In the rows, zero is written as 128.
Each path below is one point turned by a fixed rotation once a step. After each direction that follows a path, write how fast that rotation turns it, in degrees a step (0 if it stays still).
Each turn is a multiple of 5 degrees from 10 to 175, or 0.
Each row of a path follows its step; steps can be skipped.
path 1
step 0: [136 142 134 142 122 125 119 127 129 143 131 123 137 119 122 146 121 134
 117 123 127 127 130 140 128 126 117 126 122 124 123 131 126 138 121 132
 124 122 139 117 120 132 115 112 123]
step 1: [129 120 132 129 136 137 125 130 120 124 115 147 130 132 113 135 129 115
 131 117 138 134 131 125 129 141 134 115 139 121 131 130 133 127 117 115
 138 123 128 124 135 131 115 115 127]
step 2: [132 133 113 134 124 143 129 120 134 124 125 131 133 121 122 120 119 118
 129 142 116 120 128 116 129 130 129 124 132 130 128 133 119 116 128 135
 132 119 125 142 135 117 140 110 120]
step 3: [128 135 131 132 125 129 115 127 122 126 137 122 132 127 123 135 128 139
 124 134 130 113 130 131 127 133 137 130 138 138 146 132 137 114 141 141
 119 144 123 130 134 128 115 133 114]
step 6: [131 132 130 133 125 127 129 130 119 142 135 128 135 126 118 145 128 137
 124 137 139 137 115 120 120 134 129 125 123 132 143 128 117 131 129 120
 125 118 129 130 112 134 117 114 142]
step 7: [134 122 127 136 118 139 131 140 131 114 125 133 138 143 129 124 138 136
 142 122 137 140 131 112 135 126 129 114 141 115 131 134 126 123 118 135
 126 126 133 134 132 132 125 120 127]
step 8: [129 117 130 124 122 129 120 124 140 126 125 128 135 123 134 139 121 122
 119 123 120 125 124 121 129 126 120 139 129 132 134 143 134 125 132 134
 121 134 138 147 133 130 146 109 114]
step 10: [139 132 123 126 119 124 137 131 118 130 117 130 121 117 132 116 133 119
 134 128 132 120 131 133 122 107 129 123 128 134 139 139 121 123 100 126
 126 126 122 128 122 129 131 138 127]
step 13: [132 109 136 127 119 138 130 147 126 107 132 131 131 129 127 138 130 124
 123 120 125 130 139 138 118 120 125 121 127 111 122 136 133 129 119 130
 128 132 129 125 127 121 121 115 126]
Speeds:
[127 127 131 129 124 125 131 133 130 130 132 126 126 123 126 130 131 129
 131 129 127 129 130 127 127 131 130 127 123 132 126 130 128 129 128 128
 127 127 128 127 129 126 127 132 134]
55
[126 128 131 130 128 126 121 128 128 130 126 129 128 130 133 128 130 128
 131 130 130 126 130 128 126 125 128 122 128 129 132 127 128 132 129 129
 127 130 125 123 126 124 126 125 131]
120
